A state moves one step at a time under one of 3 hidden systems, and each row is a state written as 32 numbers. Each run below is a few steps of one system.
In the rows, 128 means zero.
Fude, run 1, 7 rows:
[[144 136  76 152 168  99  94 100  89 164 154 190 140  99 137 134 112 145
  137 127 110  98 126 156 152 156 136 114 128 117 112 156]
 [126 128 108 154 186 122  82 102  77 154 142 168 128 105 116 151  91 162
  156 132 165 110 110 138 115 151 108 112 125 125 122 172]
 [108 116 150 133 171 148  95 112  94 124 128 123 109 130  99 152  92 159
  158 129 201 129 104 107  85 132  92 123 128 123 131 168]
 [102 129 183 117 130 163 127 146 129  98 108  76 103 152 101 144 113 136
  146 129 196 151 110  98  73 111 101 140 126 133 150 136]
 [114 131 185 101  93 159 158 158 170  93 110  65 114 159 117 126 141 107
  120 127 153 153 128  99 104  95 120 143 126 130 149  98]
 [132 136 152 106  76 136 176 157 188 102 113  88 129 151 144 101 164  86
   97 126  97 153 143 121 137 108 150 142 133 131 141  78]
 [152 147 108 125  88 111 158 138 172 130 130 138 154 117 157  99 167  89
   97 125  56 133 143 148 174 124 168 128 131 128 123  83]]
Felab, run 2 (7 x 32):
[[ 92 116 152 100  93 169 117 105 106 116 125 189 127 139 144 154 129 154
  209 141 152 153 166  97  93 124 101  98 126 176 139 142]
 [ 88 123 167 108 120 176 103 112  98 109 123 150 108 146 117 158 111 160
  203 145 193 146 144  91  67 122  89 107 129 157 143 157]
 [ 92 117 185 113 126 174 115 139 113 103 115  94  97 155  99 149  96 150
  175 137 211 155 125  90  58 117  79 127 125 144 146 146]
 [ 92 126 203 110 116 177 139 158 143  82  98  59  99 159 100 139 118 123
  143 130 203 162 118  90  71  98  93 148 130 134 154 122]
 [ 97 121 205  92  91 168 164 168 177  80 103  50 111 170 111 126 144 104
  121 123 164 171 130  92  90  89 112 146 130 136 152  93]
 [111 124 192  81  58 167 177 151 186  80 105  85 126 165 136 113 161  98
  128 125 123 171 156  90 110  90 126 133 126 150 152  85]
 [106 127 170  70  37 162 172 128 168  94 108 136 136 161 155 125 167 102
  166 126 112 172 177  94 125  96 123 124 117 173 147  88]]
tas, run 3, 7 rows:
[[ 97 129 173  87  73 168 142 122 135 101 113 133 121 153 140 146 142 125
  181 140 153 160 163  88  94 109 108 114 120 166 146 116]
 [ 93 125 184  99  99 173 140 142 142  93 103  82 108 158 110 144 133 124
  152 131 181 161 131  90  82  95 103 132 128 141 148 116]
 [105 123 186 119 141 165 123 151 127  98 108  61 101 153  98 142 102 134
  134 125 207 144 101 100  73 109  96 151 129 120 144 138]
 [116 122 158 141 189 142  96 130 102 121 125  82 103 132  84 142  78 155
  134 123 207 124  85 106  80 133  91 139 125 106 134 171]
 [119 126 121 153 199 128  77 110  76 147 141 147 113 114 102 156  78 170
  155 133 187 111  95 132  95 147  97 124 123 113 121 178]
 [119 124 102 141 176 125  73  85  61 157 147 198 130  99 119 157  95 171
  186 132 163 108 124 136 115 149 101 109 126 139 117 177]
 [104 121 109 126 131 142  87  84  74 143 145 221 130 111 147 153 120 169
  209 137 133 123 150 127 120 138 114  88 124 159 123 164]]

Which system made each of these runs?
run 4 (4 x 32):
[[127 131  82 144 163 118  83  88  68 164 150 212 132  95 134 152 104 162
  180 134 132 106 137 145 132 149 121  96 130 142 111 172]
 [112 126  97 118 113 136 101  92  86 144 149 227 143 109 156 142 134 155
  199 135 108 123 156 125 130 148 120  84 127 165 122 147]
 [ 99 123 135  93  70 155 136 107 122 121 128 201 140 129 164 141 151 133
  198 135 110 149 178 108 123 122 119 103 125 181 138 120]
 [104 129 176  81  63 166 155 131 157 100 109 124 119 160 138 141 150 112
  172 133 147 163 162  92 101 102 111 123 123 161 147 102]]
  tas
run 5, 4 rows:
[[130 122 128 164 210 124  92 133 100 138 136  94 111 115  84 138  83 149
  109 123 189 109  77 132 103 138 112 137 132  84 124 164]
 [127 125 160 141 189 142 113 149 126 117 121  47  93 138  79 133  86 135
   99 119 207 129  80 121  90 118 110 152 125  92 134 149]
 [130 131 173 134 150 136 153 167 166 100 106  22 109 154  92 122 115 107
   77 126 184 136  91 118  99 104 114 167 135  97 141 118]
 [146 136 165 131 125 126 167 180 186  99 110  28 118 152 107 108 133  89
   49 123 139 138 100 123 125 112 139 169 133  94 131  96]]
  Fude
run 6 (4 x 32):
[[146 144 100 120  66 115 166 123 169 132 131 169 156 122 173 107 184  93
  120 128  45 134 165 147 182 126 169 116 132 145 124  89]
 [139 138 136 105  60 127 182 147 190 110 117 110 146 139 155  95 176  82
   91 125  67 148 158 128 161 109 160 138 128 133 135  68]
 [146 138 153 122  88 130 181 168 197 104 111  59 128 151 134  92 159  83
   63 120  90 142 124 128 148 111 154 156 138 112 140  76]
 [159 137 144 142 132 110 164 169 187 112 113  38 125 144 111 100 129  83
   39 121 126 131  94 139 146 116 151 167 134  85 133 100]]
  tas
run 7:
[[101 124 161  80  52 163 150 119 140 107 112 165 131 148 155 137 156 118
  190 132 116 163 178 103 117 110 117 113 116 180 142 105]
 [100 126 192  86  71 171 163 150 167  85 100  84 117 167 126 129 148 106
  151 125 155 171 149  85  93  94 111 135 123 151 149  97]
 [107 125 201 114 118 170 146 163 157  88  97  39 102 162  94 136 120 115
  114 126 197 156 109  95  76  95 103 161 130 122 153 121]
 [120 121 167 145 187 141 108 147 125 113 117  39  98 141  78 137  87 134
  106 121 216 132  74 112  78 117 102 155 128  91 133 147]]
  tas
run 8, 4 rows:
[[152 129  90 161 187 100  96 115  96 161 143 151 138  95 118 126  96 145
  109 130 130 100 104 156 145 152 135 128 131 104 112 155]
 [133 123 115 158 197 120  91 118  92 143 140 122 118 105 105 144  87 156
  123 130 174 106  92 137 113 148 114 129 130 103 117 163]
 [119 122 151 137 183 144 103 135 114 120 122  81 106 131  87 142  85 148
  122 124 196 123  86 114  89 127  98 137 126 103 135 160]
 [121 125 178 128 141 147 129 157 143 101 112  45 102 152  97 132 111 119
  109 122 185 140  95 113  93 109 107 162 125 107 135 127]]
  Fude
run 9 (4 x 32):
[[131 134  94 112  80 116 140 107 134 135 139 210 157 111 177 116 175 115
  152 129  54 129 162 142 176 131 158 102 127 155 118 106]
 [126 128  74 128 114 115 113  88  96 155 149 236 147 107 168 126 142 152
  172 132  74 112 157 149 166 151 144  84 128 150 112 141]
 [114 125  86 129 137 128  83  83  71 154 151 231 135 103 144 152 115 165
  199 137 116 110 152 134 135 149 119  87 124 157 119 159]
 [ 93 118 127 119 143 151  86  94  73 141 141 208 123 114 135 163 110 172
  215 132 168 124 142 116  99 134  99  91 124 157 129 168]]
  Fude
run 10:
[[112 121  92 126 133 131  86  86  69 151 149 228 134  98 150 150 122 168
  200 137 124 116 152 131 127 151 119  85 125 154 124 163]
 [ 94 121 132 120 138 156  91  96  79 135 137 203 127 120 133 159 113 171
  211 138 163 126 144 111  97 134  96  92 125 156 134 164]
 [ 84 115 166 105 104 176 113 111 100 109 123 160 113 143 127 154 119 157
  205 144 178 147 152  94  76 121  89 103 128 171 143 144]
 [ 95 121 183  83  66 178 144 127 139  97 107 131 116 159 136 146 140 123
  190 134 156 164 166  89  84 102 100 120 122 172 149 112]]
  Fude
run 11:
[[123 129 121 147 191 126  79 106  71 153 140 161 118 103 109 156  84 168
  156 132 175 108 106 134 103 146  99 117 125 119 122 175]
 [104 118 161 128 169 155 101 121 101 114 121 104 106 140  96 146  85 162
  153 130 209 134  98  97  73 133  85 129 122 122 136 167]
 [106 124 192 114 121 168 136 153 141  95 103  60 102 160 103 141 116 124
  134 130 193 156 114  98  74 103  95 151 133 127 147 127]
 [116 126 186 100  89 149 167 166 182  88 102  56 115 166 119 115 149 101
  104 123 141 157 129 103 109  96 126 148 128 127 147  90]]
  Fude
run 12:
[[126 133 174 124 128 138 145 160 158 101 110  57 115 150 102 125 124 115
   96 126 165 142 105 122 110 111 127 159 129 111 133 118]
 [135 132 160 125 113 129 159 158 173 108 113  66 124 143 121 112 141  99
   79 122 126 142 110 129 133 108 141 158 130 112 133 100]
 [152 136 129 138 120 113 152 152 168 121 121  94 140 129 130 107 152  99
   73 122  96 128 113 145 159 117 153 151 131 105 124 105]
 [154 136 100 147 148  96 134 129 148 137 143 123 145 110 138 107 134 108
   83 116  91 110 112 160 173 129 159 143 125  98 113 115]]
  Fude
run 13:
[[ 93 124 158  88  69 169 138 115 119 114 116 185 130 138 154 146 147 139
  201 139 130 161 173  95 101 121 106 105 122 182 144 123]
 [ 89 115 159  98 100 176 114 111 101 116 121 171 118 141 137 155 122 155
  214 143 168 153 159  90  78 124  95 104 129 170 146 143]
 [ 90 118 178 106 122 175 113 120 110 107 118 126 105 156 112 158 108 157
  194 141 202 154 137  89  62 114  82 112 128 160 144 148]
 [ 89 122 199 104 120 182 124 144 123  95 105  77  99 160 101 147 108 139
  159 137 208 153 123  86  60 102  87 140 126 146 155 135]]
  Felab
